In the data rows, 128 means zero.
The table, row by row:
  157  147  106  165  164  158  127  106  100  168  151  162  162  106  142  103  112  150  103  143  119  152  152  133  144  76  104  132  174  74  105  148
  98  113  151  89  90  95  133  154  162  88  105  95  94  158  118  159  146  108  160  106  144  104  110  119  113  179  153  117  79  180  159  110
  110  104  173  64  117  80  126  126  126  107  138  118  117  88  116  135  104  79  132  125  105  129  111  137  84  202  125  139  115  149  130  75
  115  103  165  72  170  83  141  159  163  115  179  116  161  101  111  171  117  64  165  98  116  182  101  118  70  196  89  120  167  143  164  60
  110  92  115  146  90  140  86  70  72  101  75  111  96  129  104  67  123  124  72  183  128  61  95  177  126  112  179  188  88  162  69  129
  102  83  167  67  148  81  114  120  119  100  152  100  141  62  97  123  94  86  122  139  88  154  79  151  86  199  113  156  141  164  118  81
  116  103  165  71  171  82  139  161  165  115  177  115  161  101  108  171  115  63  165  98  115  182  100  117  69  195  89  119  167  143  166  59
  84  93  152  87  68  95  107  115  120  74  78  79  75  116  105  113  124  129  117  146  114  75  88  152  132  184  177  158  55  199  113  131
  118  125  86  192  75  175  91  66  66  115  45  124  83  155  129  62  136  202  66  180  145  37  129  165  197  51  196  170  76  143  67  210
  149  160  127  135  137  134  143  133  127  157  146  152  139  115  150  131  116  151  129  120  123  146  163  114  144  115  107  108  143  87  132  147
  107  147  121  136  71  133  139  150  157  102  76  108  82  184  140  157  162  187  154  105  162  79  145  105  184  118  171  103  69  162  151  190
  129  123  123  136  102  137  116  108  105  128  107  128  106  135  126  101  131  112  103  153  128  97  124  144  114  123  148  145  99  131  105  118
  105  114  100  164  76  154  95  84  87  94  55  103  84  138  117  78  133  207  86  170  131  55  110  158  204  84  192  165  74  170  82  213
  141  137  122  138  167  136  130  127  123  146  160  140  161  89  131  119  108  153  121  130  102  171  135  125  149  115  98  123  171  102  120  151
  140  113  100  169  128  159  99  81  79  139  109  136  128  129  117  71  125  111  79  177  122  103  112  166  114  88  144  170  132  119  77  119
  102  116  100  165  76  154  95  84  88  95  56  104  84  138  119  79  133  208  85  168  130  54  112  158  203  86  192  163  73  169  82  213
  130  102  152  91  187  101  127  132  128  135  190  126  175  62  108  127  97  75  126  131  83  193  98  137  79  175  77  141  183  123  126  69
  140  137  121  138  166  135  131  127  120  149  161  140  162  88  133  119  109  154  120  130  103  170  134  125  149  115  98  126  171  103  121  150
  150  157  128  134  137  135  142  133  128  155  144  152  138  114  152  133  118  149  129  119  123  148  163  112  144  114  107  108  142  87  133  147
  135  148  142  107  140  112  147  153  149  139  156  132  138  97  140  148  113  153  146  105  108  166  146  105  148  150  103  101  142  114  148  150
  123  149  108  156  88  151  125  120  119  123  88  119  95  146  138  109  140  198  117  137  132  93  143  124  193  97  160  123  83  141  116  203
  120  103  116  140  130  137  103  101  98  119  121  113  130  113  105  88  120  118  94  163  109  121  93  155  121  121  137  162  127  148  94  122
  150  159  127  135  136  134  144  133  126  155  145  154  137  114  151  132  116  147  130  118  124  148  164  113  142  116  107  109  144  89  132  145
  147  145  73  215  109  196  102  76  73  150  81  150  117  155  140  65  140  193  71  174  143  80  148  153  189  25  164  154  117  102  72  199
  86  93  152  86  67  93  108  114  120  72  77  79  74  120  102  114  124  129  118  147  116  75  89  150  133  183  178  156  54  200  113  132
  130  123  120  135  101  137  116  107  107  128  106  128  107  136  126  100  131  113  104  151  129  99  124  144  117  122  150  144  99  132  104  118
  134  122  114  144  153  139  132  142  142  138  147  129  151  149  120  137  143  97  137  125  135  150  116  124  103  116  117  126  151  126  139  100
  135  122  114  142  154  138  132  139  143  136  146  128  151  150  121  136  145  98  138  124  137  149  115  125  104  117  114  124  152  126  138  100
  101  115  102  164  76  153  94  86  88  95  55  102  83  137  116  77  133  210  83  168  130  55  111  159  205  86  194  165  74  170  83  213
  161  165  70  218  133  199  131  115  115  169  108  164  137  194  155  114  163  170  115  134  170  106  168  122  169  21  138  115  141  80  119  178
  95  95  188  37  123  58  130  148  146  86  148  92  119  70  103  151  96  87  148  114  93  148  92  130  89  236  117  136  111  176  143  80
  141  136  120  138  169  137  131  127  119  148  161  140  160  89  130  118  107  155  120  130  104  170  132  124  149  114  99  125  171  103  121  152
  155  158  120  140  190  138  158  168  166  166  187  153  181  129  145  167  131  135  164  91  132  196  155  92  132  109  73  87  197  83  167  128
  134  157  142  115  125  117  157  163  164  137  135  144  122  152  152  177  135  138  166  88  151  134  165  94  136  135  118  89  127  108  170  135
  85  94  153  86  68  95  108  116  119  73  78  79  74  117  103  111  124  130  117  146  116  74  88  151  133  183  179  156  56  201  114  132
  118  147  156  86  127  99  162  180  185  118  144  121  125  134  140  193  133  145  185  73  138  151  149  85  140  171  111  81  125  136  186  138
  119  92  149  96  146  103  108  102  100  117  142  123  139  78  107  107  97  80  106  150  102  135  100  158  83  165  120  164  145  136  103  77
  114  116  137  109  103  114  120  125  126  109  115  106  107  119  115  117  126  118  122  140  115  115  106  139  123  158  144  138  98  162  120  121
  161  132  134  122  202  124  149  152  148  169  204  163  193  118  133  159  121  48  153  106  127  206  139  112  52  135  60  110  210  73  156  45
  134  123  115  144  153  140  128  141  143  137  147  129  149  149  120  137  144  98  140  124  136  150  114  124  103  116  114  123  153  126  139  99
  115  135  101  168  99  154  120  125  131  113  80  116  104  176  131  127  155  188  127  130  159  83  130  126  185  82  168  127  99  148  128  189
  135  156  142  114  124  120  158  162  165  134  133  143  124  153  152  177  137  138  169  86  153  134  167  93  134  134  115  86  127  107  171  136
  137  136  172  63  181  79  171  196  198  140  210  133  170  109  131  203  124  55  196  66  118  220  132  85  59  206  59  78  176  115  196  47
  157  145  105  167  165  159  128  108  100  167  150  163  161  107  142  103  113  151  103  142  117  152  152  134  143  78  103  133  174  75  107  147
  134  123  115  144  152  138  131  141  142  137  146  128  148  150  118  137  146  98  139  124  136  150  115  124  103  118  115  124  152  126  139  99
  147  144  72  215  111  195  104  77  72  151  83  150  117  156  141  65  139  191  72  175  140  78  148  154  187  24  162  153  117  100  73  199
  136  158  141  115  126  120  158  161  165  137  134  143  123  152  153  177  139  139  168  86  154  135  164  93  135  133  118  87  127  108  170  135
  126  136  136  118  152  120  145  155  159  127  149  129  148  128  133  164  128  144  161  99  133  156  136  104  141  134  107  106  154  123  160  140
  95  95  188  38  120  58  133  145  147  88  148  92  118  68  104  152  98  85  147  113  93  149  94  130  88  235  118  136  111  175  145  81
  129  104  151  90  184  99  126  132  127  133  191  126  174  64  109  127  95  74  125  132  84  193  99  137  77  175  80  141  181  123  124  68
  172  166  105  168  186  161  151  147  141  184  177  175  180  146  157  152  134  127  146  105  145  180  172  101  124  74  80  93  199  56  151  127
  123  147  107  156  85  149  125  121  120  123  88  118  94  145  138  110  140  201  115  137  131  92  141  126  194  96  160  123  85  141  116  201
  95  97  188  38  122  58  131  145  148  88  148  93  118  69  105  150  97  85  149  114  94  150  92  131  87  236  118  135  113  178  144  79
  121  93  151  97  146  104  108  102  100  117  142  123  140  78  106  104  98  81  105  151  101  134  99  157  81  165  119  165  144  135  101  78
  91  81  131  119  96  116  90  89  94  81  84  90  98  110  93  83  119  129  90  170  113  78  76  170  134  146  172  182  85  189  86  133
  130  105  151  92  183  97  126  132  126  134  190  125  175  62  107  125  96  74  127  130  84  195  98  136  79  174  80  140  181  123  125  68
  141  125  160  89  155  100  138  136  132  143  175  140  150  88  128  139  105  71  137  120  104  172  128  125  72  175  91  123  155  105  137  67
  123  147  107  155  87  150  125  119  119  121  87  120  92  147  139  107  140  201  115  136  133  92  141  124  194  96  162  123  85  141  116  203
  136  158  140  115  125  120  156  162  164  136  134  145  123  154  152  177  138  139  168  86  153  135  166  94  136  135  119  87  126  108  171  135
  132  137  86  187  112  171  107  96  94  132  92  128  116  139  129  81  134  198  89  160  128  99  129  145  194  60  158  149  114  128  88  202
  106  102  131  122  116  120  116  130  137  100  110  104  117  147  109  133  143  108  134  131  138  107  96  138  112  143  149  141  110  168  132  111
  144  158  83  190  136  174  133  134  136  149  117  142  137  176  143  129  157  176  133  122  156  126  149  112  176  55  133  110  142  108  135  183
  129  125  122  143  128  140  113  97  94  130  114  137  127  107  130  98  111  159  98  149  122  110  133  144  154  102  136  150  132  115  97  157
  133  111  149  101  167  106  136  142  141  135  167  137  160  118  121  154  122  60  148  113  129  164  120  127  63  160  95  125  169  114  147  54
  120  94  150  97  145  104  109  101  98  117  141  123  139  80  107  105  98  80  105  150  102  136  96  158  81  164  120  165  143  136  102  77
  95  128  123  133  51  132  112  109  114  85  50  93  61  146  125  107  137  207  110  143  137  51  123  137  204  121  197  140  44  182  108  211
  133  113  150  100  167  105  136  141  143  133  169  137  160  118  121  156  120  60  147  112  130  165  119  125  63  160  94  126  170  115  147  54
  139  112  101  168  129  158  99  82  80  138  111  136  130  129  117  71  129  113  79  175  123  103  114  165  117  88  146  169  130  120  77  118
  111  104  171  65  120  81  125  126  127  109  137  116  117  88  116  136  102  81  130  126  107  131  112  138  82  199  124  140  113  148  129  77
  150  158  129  136  137  136  144  133  128  156  144  156  136  115  152  130  117  149  130  119  126  148  165  112  143  114  107  109  144  89  133  146
  121  102  116  139  130  136  104  100  98  120  120  113  130  110  106  88  122  121  96  163  109  121  95  157  121  122  139  163  128  147  91  122
  147  147  71  215  109  194  102  77  73  152  82  149  115  156  141  63  141  192  72  174  143  78  147  154  186  25  164  153  118  101  74  200
  154  156  120  141  190  138  158  167  164  164  186  155  180  128  147  168  133  132  163  91  130  199  155  93  131  110  73  89  196  81  167  129
  85  93  151  86  67  94  107  114  118  73  77  80  74  119  103  114  124  131  116  148  117  76  90  150  131  183  177  156  55  200  112  131
  135  122  113  144  154  139  129  141  143  137  147  127  149  149  120  136  145  99  139  124  136  149  115  123  103  116  114  122  152  127  139  101
  122  103  116  141  131  136  104  99  99  119  121  113  130  110  105  87  122  117  94  162  108  122  93  158  122  121  141  162  126  148  91  122
  116  135  100  165  99  156  121  125  132  113  81  118  105  177  133  127  154  190  127  129  157  84  131  126  182  82  166  126  99  150  127  192
  116  123  134  117  86  119  129  135  140  108  94  117  92  174  127  146  151  102  142  118  157  85  130  125  108  143  158  124  84  153  141  108
  98  114  150  89  89  95  134  155  162  90  104  95  93  156  117  161  148  109  162  107  145  102  109  116  113  178  154  119  81  181  159  110
  144  146  121  146  148  141  140  137  138  147  137  154  146  146  146  147  134  137  143  109  149  138  154  112  136  99  113  109  157  97  144  138
  117  105  165  71  171  82  141  161  164  115  177  116  161  102  109  169  115  64  165  98  115  181  102  116  69  193  89  118  168  143  164  58
  148  145  69  215  110  195  103  76  73  152  81  149  116  156  141  64  141  194  72  176  141  79  147  154  190  26  161  154  117  99  72  201
  126  125  171  67  142  83  152  168  170  124  164  130  137  124  129  182  125  59  173  88  134  160  130  106  63  195  98  101  141  126  175  54
  147  112  135  119  183  122  121  111  105  153  180  147  175  80  119  110  100  69  110  145  99  177  117  145  73  140  85  147  186  94  109  66
  138  124  159  87  154  100  138  137  132  142  175  139  151  88  128  138  103  70  136  121  101  171  128  126  73  174  89  123  156  107  136  64
  132  143  83  197  96  178  117  105  110  131  71  140  102  193  143  110  160  182  110  141  172  64  149  134  179  46  173  132  100  120  110  189
  141  159  92  183  84  173  120  102  100  139  75  141  94  163  149  95  144  192  100  150  147  74  159  132  188  61  167  127  89  112  99  198
  134  112  151  100  169  105  136  142  142  133  168  137  159  117  121  155  121  59  146  112  130  164  117  125  63  160  94  125  169  113  149  54
  146  114  136  118  181  124  122  112  104  154  180  149  174  80  119  109  99  69  110  145  100  176  118  146  70  141  85  148  185  93  110  68
  123  116  174  61  159  76  144  156  154  125  185  119  152  70  116  155  101  77  152  107  90  190  110  118  79  210  84  118  151  134  152  69
  93  95  188  36  123  59  131  147  148  89  147  93  118  69  104  153  96  86  149  115  93  150  92  131  87  236  118  134  112  175  145  80
  164  178  127  137  159  138  169  174  169  173  171  168  158  152  164  181  143  129  172  80  150  175  186  80  126  110  83  69  168  67  177  125
  126  155  105  164  69  155  133  130  136  120  64  130  80  202  149  140  165  181  138  117  178  61  164  114  179  81  176  109  71  132  137  187
  124  111  112  149  113  141  111  109  117  120  99  127  115  168  121  116  146  102  117  143  153  90  116  144  107  108  155  147  114  140  116  108
  162  164  68  217  133  196  130  116  117  170  107  163  137  193  156  112  161  172  115  134  169  107  169  120  169  22  139  115  142  78  117  177
  147  168  142  110  163  116  174  194  191  153  182  146  158  138  152  196  135  134  189  68  136  194  165  72  132  144  76  62  167  95  195  129
  154  155  121  141  190  136  158  168  165  164  186  154  181  129  148  168  130  134  164  89  131  199  154  91  130  108  72  88  196  82  166  130
  111  137  107  160  47  155  107  91  93  105  39  116  59  163  138  92  142  202  94  156  149  33  139  147  198  85  202  146  46  156  92  209
  117  134  101  167  98  155  122  125  130  111  80  116  104  176  131  125  156  187  129  129  158  83  131  125  185  79  166  125  98  151  128  190
  148  112  134  120  180  122  123  112  106  153  180  148  174  80  118  109  101  70  110  143  100  176  117  145  71  138  86  147  187  95  110  67
  156  145  107  166  164  160  127  109  100  166  148  161  160  106  143  102  113  150  103  142  119  153  152  132  145  78  102  133  173  75  105  147
  104  128  161  82  104  95  134  140  140  100  119  107  104  98  128  144  110  165  142  110  111  124  128  119  161  175  135  120  100  156  142  159
  93  82  133  118  92  118  92  89  92  84  84  86  96  109  93  84  120  130  92  170  112  79  75  170  133  148  174  178  87  189  85  131
  154  145  158  90  177  100  165  177  175  160  201  155  169  126  141  187  127  48  180  81  131  200  149  92  53  171  66  82  180  85  181  44
  105  129  158  86  104  95  134  143  143  100  119  107  104  98  128  147  110  165  142  113  111  124  127  117  160  175  136  119  99  158  142  161
  161  164  69  218  131  197  131  117  115  167  108  161  136  194  156  115  164  171  116  137  169  106  168  120  167  18  136  116  142  79  119  177
  142  136  122  138  167  136  132  127  119  149  161  141  161  90  132  118  108  155  121  132  103  169  132  123  151  116  98  126  171  106  123  151
  144  143  121  140  124  137  143  145  147  145  131  142  126  174  140  152  154  93  147  113  156  127  146  114  98  118  125  104  123  109  150  96
  107  101  129  122  117  120  118  131  136  99  109  103  117  149  107  132  142  108  133  132  140  107  96  137  113  140  150  142  112  167  131  109
  143  144  120  146  150  143  139  136  138  148  139  151  147  147  144  146  132  138  142  111  148  139  154  111  134  97  114  110  157  96  143  135
  143  141  121  139  122  137  142  146  148  145  132  143  127  173  139  148  154  90  148  115  155  125  144  112  98  116  124  106  124  109  149  96
  139  112  99  168  127  158  99  80  77  138  111  136  130  128  116  70  127  114  78  175  121  104  111  165  117  87  144  170  131  120  76  117
  108  146  123  135  73  133  138  149  158  103  76  110  81  183  140  156  161  187  154  105  163  77  144  105  186  118  172  103  70  162  153  191
  132  124  122  136  100  136  116  105  105  128  106  128  106  134  125  101  132  112  105  150  127  98  124  146  117  122  149  144  99  131  104  116
Each row is made from 6 hidden switches, each on (1) or off (0), listed from the one that spreads the rows most. In the first row of the table, all of them are off.
Further rows, each followed by whether each switch is on (1) or off (0), in that order:
  109  92  115  148  90  140  85  69  73  102  74  110  95  128  104  69  125  122  72  182  126  63  94  180  126  110  179  185  89  160  69  130 1 1 0 1 0 0
  118  91  150  97  145  103  109  100  101  117  142  124  140  78  108  106  98  80  104  151  101  135  99  157  83  164  119  164  144  136  103  79 0 1 0 1 0 0
  113  115  136  116  131  119  117  116  116  110  123  115  129  88  120  116  106  165  114  136  107  128  114  137  162  137  132  145  130  145  114  159 0 0 0 1 0 1
  100  104  137  114  64  116  102  96  99  91  68  102  74  135  115  98  131  124  99  157  130  57  107  159  126  147  183  163  59  172  95  127 1 1 0 1 1 0
  122  116  173  59  157  77  144  155  153  125  184  118  152  69  116  154  101  75  150  107  90  188  110  118  77  209  85  117  153  134  151  68 0 1 0 0 1 1
  131  149  144  106  139  114  149  153  148  138  155  131  139  96  139  148  114  156  147  105  107  165  145  106  149  151  103  102  142  117  148  149 0 0 0 0 1 1
  112  136  108  161  47  155  107  92  93  104  40  116  60  163  137  91  144  203  93  158  150  33  141  146  197  87  202  147  44  155  93  208 1 0 0 1 1 0
  145  123  149  96  207  103  152  171  169  151  216  140  195  100  123  174  119  54  171  92  112  222  119  105  58  172  55  105  208  102  171  47 0 1 1 0 0 1
  137  167  107  158  109  152  151  161  162  140  114  133  116  185  152  159  163  177  158  99  160  120  164  93  174  94  137  87  111  119  161  181 1 0 1 0 1 1
  144  156  85  191  135  175  134  136  136  149  117  142  136  177  144  129  158  178  132  122  153  125  150  112  174  55  132  109  140  107  136  180 1 0 1 0 0 1
  107  100  129  121  116  121  118  128  137  99  109  103  116  149  109  132  142  108  134  129  139  108  98  139  112  143  148  140  110  169  132  109 1 1 1 1 0 1
  138  136  170  63  181  80  170  196  196  141  209  134  172  109  131  203  122  54  195  68  117  217  131  84  60  206  60  78  180  113  199  47 0 1 1 0 1 1
  138  168  106  159  109  151  151  161  164  139  112  132  116  186  153  160  163  176  159  100  160  120  162  94  176  93  135  84  110  119  163  181 1 0 1 0 1 1
  151  129  98  170  150  162  126  122  121  155  137  151  150  167  131  119  150  93  121  138  150  131  134  132  96  82  119  130  154  98  123  96 1 1 1 0 0 0
  124  136  134  119  153  119  145  156  159  128  150  129  150  127  135  164  129  146  159  98  136  156  136  104  141  135  107  106  154  124  161  140 0 0 1 1 0 1
  162  165  68  217  133  196  129  116  115  167  107  162  137  195  153  113  162  170  114  136  168  108  167  121  169  20  138  117  141  77  117  178 1 0 1 0 0 0
  134  148  143  108  139  114  148  152  149  135  155  132  138  98  140  147  112  157  146  106  108  166  145  106  151  151  102  103  141  115  148  149 0 0 0 0 1 1
  95  127  123  132  49  130  112  110  113  87  50  95  61  145  126  106  136  208  110  143  136  49  122  139  205  124  195  142  42  181  107  212 1 0 0 1 1 1
  147  147  70  216  109  196  103  76  71  152  81  149  117  156  140  66  138  194  71  173  142  78  148  153  187  24  163  155  119  100  74  199 1 0 0 0 0 0
  163  133  135  122  205  124  147  153  150  170  206  161  193  118  133  158  123  49  152  105  126  205  137  112  53  136  61  110  211  74  154  43 0 1 1 0 0 0
  132  123  119  138  101  136  115  107  105  129  106  128  106  134  127  102  132  113  106  151  125  97  125  145  115  123  150  146  99  131  104  119 1 1 0 0 1 0
  112  105  172  65  117  80  127  126  128  105  139  116  118  88  116  135  102  78  130  126  107  129  110  138  81  201  123  139  115  149  128  77 0 1 0 1 1 0
  148  144  72  216  109  194  103  76  73  150  81  149  114  155  140  64  139  193  71  174  142  77  147  152  187  26  161  153  118  103  73  200 1 0 0 0 0 0
  100  102  136  114  64  117  102  95  98  92  69  102  74  136  114  95  130  124  100  157  132  56  105  158  127  150  184  165  59  175  96  129 1 1 0 1 1 0
  152  159  128  133  139  135  144  133  128  156  146  152  137  114  151  132  118  149  129  118  125  148  164  114  144  114  107  109  144  87  133  148 0 0 0 0 1 0
  137  156  142  114  123  117  156  163  165  136  134  143  123  155  152  176  136  138  167  86  152  135  167  95  135  134  118  86  125  107  169  136 0 0 1 1 1 0
  120  110  112  150  113  143  111  110  115  119  99  126  116  166  121  117  147  102  116  145  153  89  115  147  105  106  155  147  113  138  114  108 1 1 1 1 0 0
  120  102  117  141  131  138  104  102  100  118  122  113  130  111  106  87  121  118  96  163  109  120  93  156  123  122  141  163  127  147  94  121 1 1 0 0 0 1
  138  113  100  169  126  158  99  81  78  139  112  136  127  129  117  72  126  112  78  177  123  103  114  163  115  87  145  171  128  117  76  118 1 1 0 0 0 0
  107  116  189  39  144  59  157  185  190  105  172  108  137  109  119  200  121  65  191  74  120  176  113  98  70  232  92  96  136  156  192  57 0 1 1 1 1 1
  150  158  128  134  138  137  143  132  128  157  146  153  136  115  149  131  117  148  129  119  123  147  163  112  142  115  109  108  143  90  131  146 0 0 0 0 1 0
  147  169  142  109  164  115  174  191  191  154  182  146  158  135  154  197  135  135  190  67  137  191  166  73  132  144  78  63  167  95  195  128 0 0 1 0 1 1
  149  158  128  134  138  136  142  132  128  157  147  155  137  114  150  131  117  150  128  118  124  145  165  112  143  116  107  109  143  89  134  147 0 0 0 0 1 0
  135  157  141  113  125  120  158  163  164  137  135  144  124  153  152  177  137  138  169  85  152  133  166  93  135  134  117  86  127  107  171  134 0 0 1 1 1 0
  141  124  157  87  154  99  139  137  134  144  174  139  151  87  128  138  103  69  136  121  104  173  129  125  73  175  89  124  155  106  137  65 0 1 0 0 1 0
  109  147  120  136  72  133  138  150  156  103  77  109  81  184  139  155  162  187  153  106  162  79  145  105  184  118  170  102  68  162  153  190 1 0 1 1 1 1
  96  127  123  130  50  132  112  109  115  86  51  94  61  146  126  105  138  209  111  145  136  51  122  139  203  122  195  143  45  183  108  214 1 0 0 1 1 1
  163  165  69  217  133  197  130  118  116  167  107  164  135  193  155  113  163  172  114  138  169  106  168  121  168  22  139  114  143  81  118  179 1 0 1 0 0 0
  84  95  152  87  65  96  105  115  119  72  79  81  74  117  104  112  124  128  118  146  118  76  88  151  132  183  178  157  56  201  112  130 1 1 0 1 1 1
  94  81  131  119  93  117  91  90  91  81  84  88  95  110  95  84  118  129  90  169  113  79  75  170  133  147  172  179  87  190  85  133 1 1 0 1 0 1
  157  144  106  166  163  158  127  108  100  166  150  163  160  107  142  103  112  148  103  142  117  151  151  132  144  80  102  130  174  76  107  147 0 0 0 0 0 0
  143  143  119  139  122  137  142  147  148  145  132  142  129  174  139  147  154  91  149  114  154  126  145  114  97  118  124  107  125  111  149  97 1 1 1 0 1 0
  108  148  120  135  72  133  137  149  158  103  76  108  81  184  141  155  161  188  155  105  161  77  145  105  185  118  171  101  69  161  155  190 1 0 1 1 1 1
  85  94  153  86  67  94  107  117  119  71  80  81  73  117  103  114  125  129  117  145  118  76  90  148  132  183  178  158  57  200  113  131 1 1 0 1 1 1
  161  163  69  218  132  197  129  116  115  168  107  162  137  193  155  112  162  171  115  134  170  107  168  120  169  19  139  114  143  78  118  178 1 0 1 0 0 0
  84  93  152  88  66  95  107  113  120  73  79  81  75  119  103  114  125  130  117  146  117  77  89  151  131  183  177  157  56  199  112  131 1 1 0 1 1 1
  119  126  86  192  73  177  92  65  68  115  44  125  83  155  130  62  135  202  70  180  144  38  129  166  196  50  196  172  77  143  67  210 1 0 0 1 0 0
  113  116  137  109  104  112  120  126  126  109  119  105  108  118  114  117  128  119  122  140  112  115  107  136  123  158  143  139  98  161  119  120 1 1 0 0 1 1
  136  135  170  63  180  79  171  198  195  141  211  132  171  109  130  202  123  54  197  66  115  219  132  83  59  207  60  78  178  113  198  47 0 1 1 0 1 1
  126  137  136  119  154  120  144  155  158  128  149  130  147  129  133  163  129  145  158  99  134  157  136  106  142  134  106  104  155  123  160  139 0 0 1 1 0 1
  146  169  142  109  163  115  174  193  190  155  183  146  159  136  154  196  136  134  191  68  134  193  168  70  131  145  77  63  165  94  195  128 0 0 1 0 1 1
  141  158  92  182  82  172  121  102  98  141  78  140  94  162  149  93  144  192  99  150  147  73  161  133  187  61  168  131  88  113  100  198 1 0 0 0 1 0
  146  122  150  95  207  102  155  171  169  153  215  140  193  102  121  173  119  55  170  92  112  224  120  105  61  170  55  103  209  102  171  48 0 1 1 0 0 1
  147  146  71  214  110  195  104  74  72  153  83  151  118  155  142  65  139  193  72  175  140  78  148  153  186  24  164  154  118  100  71  199 1 0 0 0 0 0
  144  124  150  94  207  101  152  171  169  153  216  140  196  102  121  174  119  56  170  93  110  224  119  104  59  171  54  104  207  101  172  47 0 1 1 0 0 1
  130  104  151  92  184  99  128  130  127  136  192  126  176  62  107  125  95  77  127  133  84  195  100  137  78  174  79  141  181  122  128  70 0 1 0 0 0 1
  110  115  186  40  145  60  157  186  190  105  174  108  137  109  120  199  121  65  190  75  119  176  113  99  70  232  93  95  136  155  191  58 0 1 1 1 1 1
  109  113  186  39  143  61  157  186  190  104  175  108  137  107  119  199  120  65  191  75  120  177  113  97  70  232  93  96  135  156  190  57 0 1 1 1 1 1
  119  147  157  88  127  97  162  180  184  116  144  120  125  137  141  194  135  144  185  74  140  152  148  87  140  170  109  79  126  137  188  139 0 0 1 1 1 1
  135  112  149  100  166  105  137  141  142  135  168  138  159  117  122  154  121  60  147  111  129  163  119  126  64  159  94  123  168  115  147  55 0 1 1 1 0 0
  100  102  137  113  63  115  103  95  98  91  68  103  73  136  114  98  129  122  99  158  132  55  106  158  126  148  183  163  59  173  97  129 1 1 0 1 1 0
  151  158  127  134  137  136  143  132  128  156  145  154  137  115  150  134  117  148  128  119  123  146  165  113  144  115  108  107  144  87  133  145 0 0 0 0 1 0
  155  144  155  92  176  101  166  178  177  160  200  157  169  126  139  187  127  48  179  82  132  199  149  92  52  172  66  83  180  84  181  45 0 1 1 0 1 0
  147  145  70  215  111  197  105  76  72  152  81  148  115  154  139  64  140  194  70  174  142  79  147  154  188  25  162  154  118  99  73  200 1 0 0 0 0 0
  150  133  98  173  150  162  127  122  120  155  136  151  151  166  133  120  150  91  122  136  150  131  133  133  99  82  122  130  155  99  124  97 1 1 1 0 0 0
  138  112  99  169  126  159  99  81  77  139  110  133  129  127  117  70  126  112  79  175  123  104  113  164  115  88  146  168  129  118  76  118 1 1 0 0 0 0
  112  116  138  108  103  113  120  125  126  108  117  107  110  119  114  116  126  119  123  139  112  117  107  138  123  159  143  139  95  158  121  121 1 1 0 0 1 1
  91  82  132  118  94  117  90  90  92  83  83  88  97  109  95  84  119  128  90  169  111  80  76  171  132  146  174  180  85  188  87  132 1 1 0 1 0 1
  123  115  173  60  158  76  143  158  153  125  184  117  153  70  116  153  99  77  154  106  88  190  111  118  78  212  84  117  153  136  152  68 0 1 0 0 1 1
  118  124  86  192  74  178  91  65  67  114  45  125  82  154  131  62  136  202  68  180  146  38  129  165  198  51  196  171  77  143  66  210 1 0 0 1 0 0
  125  137  135  117  154  118  144  157  158  128  150  129  148  128  134  162  128  143  160  98  135  157  136  104  141  133  105  105  154  124  160  140 0 0 1 1 0 1
  101  104  137  114  66  117  101  96  100  90  69  102  75  134  115  96  130  122  99  159  130  58  107  159  127  147  183  161  58  173  97  128 1 1 0 1 1 0
  111  92  116  146  92  139  86  71  73  102  72  110  96  127  106  68  126  123  73  183  126  61  95  178  127  111  178  185  88  161  69  130 1 1 0 1 0 0
  83  92  152  86  67  95  107  114  120  73  80  82  74  118  102  113  124  129  117  145  117  76  88  152  132  185  178  156  55  200  113  131 1 1 0 1 1 1
  134  122  113  142  152  139  128  140  143  135  146  127  151  147  121  137  144  98  139  123  135  148  114  125  104  116  114  124  152  126  138  100 1 1 1 0 0 1
  143  156  84  190  136  175  134  135  136  149  117  142  137  175  143  128  159  177  133  124  152  125  149  111  176  55  133  109  139  107  135  180 1 0 1 0 0 1
  148  158  127  134  136  136  142  133  125  156  146  155  137  114  151  132  118  149  129  119  124  147  162  112  145  115  107  108  143  87  132  146 0 0 0 0 1 0
  113  114  139  109  104  114  119  124  125  110  116  105  108  119  113  116  127  119  121  139  114  116  107  137  122  159  143  139  96  159  120  120 1 1 0 0 1 1
  135  148  142  106  140  113  147  151  148  137  155  131  137  97  139  148  113  155  147  104  110  167  146  105  149  150  104  102  140  116  149  152 0 0 0 0 1 1
  157  147  106  164  165  158  126  107  100  167  151  162  160  108  142  103  113  150  103  143  119  150  151  133  145  78  104  133  173  75  105  147 0 0 0 0 0 0
  172  168  103  169  188  160  152  147  145  184  176  177  179  144  157  149  136  129  147  103  144  180  173  101  126  72  78  92  199  55  148  127 0 0 1 0 0 0
  101  105  137  114  63  115  104  95  99  91  67  103  73  134  114  97  129  123  101  158  132  58  106  158  127  148  183  163  58  174  96  127 1 1 0 1 1 0
  94  129  122  133  50  131  113  111  114  85  49  95  61  146  127  106  136  209  111  145  138  52  122  138  205  122  196  142  43  183  108  213 1 0 0 1 1 1
  124  115  173  60  158  78  142  158  154  124  184  118  151  71  117  154  101  75  151  107  90  191  109  115  79  210  84  116  150  137  152  68 0 1 0 0 1 1
  123  110  114  149  114  142  112  111  115  119  100  124  116  166  118  118  148  102  117  144  153  90  115  146  109  107  155  148  113  140  114  107 1 1 1 1 0 0
  144  124  149  95  206  102  153  171  170  152  216  140  196  100  122  174  119  56  171  94  112  224  119  104  58  171  55  104  208  100  173  47 0 1 1 0 0 1
  129  126  121  143  128  140  113  95  95  130  113  137  127  107  130  101  110  160  99  148  122  110  134  145  154  102  137  150  131  118  98  158 0 0 0 1 0 0
  147  125  151  95  206  100  154  171  169  152  217  141  194  101  122  174  118  53  170  92  111  223  119  104  61  169  54  101  210  102  171  49 0 1 1 0 0 1
  116  104  165  71  170  83  139  161  165  115  177  116  161  100  109  172  116  64  164  98  113  181  101  117  68  195  90  119  166  143  163  58 0 1 1 1 0 1
  158  148  107  166  165  158  126  108  100  166  150  161  161  108  140  103  112  148  102  141  118  153  152  132  144  78  103  131  173  76  107  149 0 0 0 0 0 0
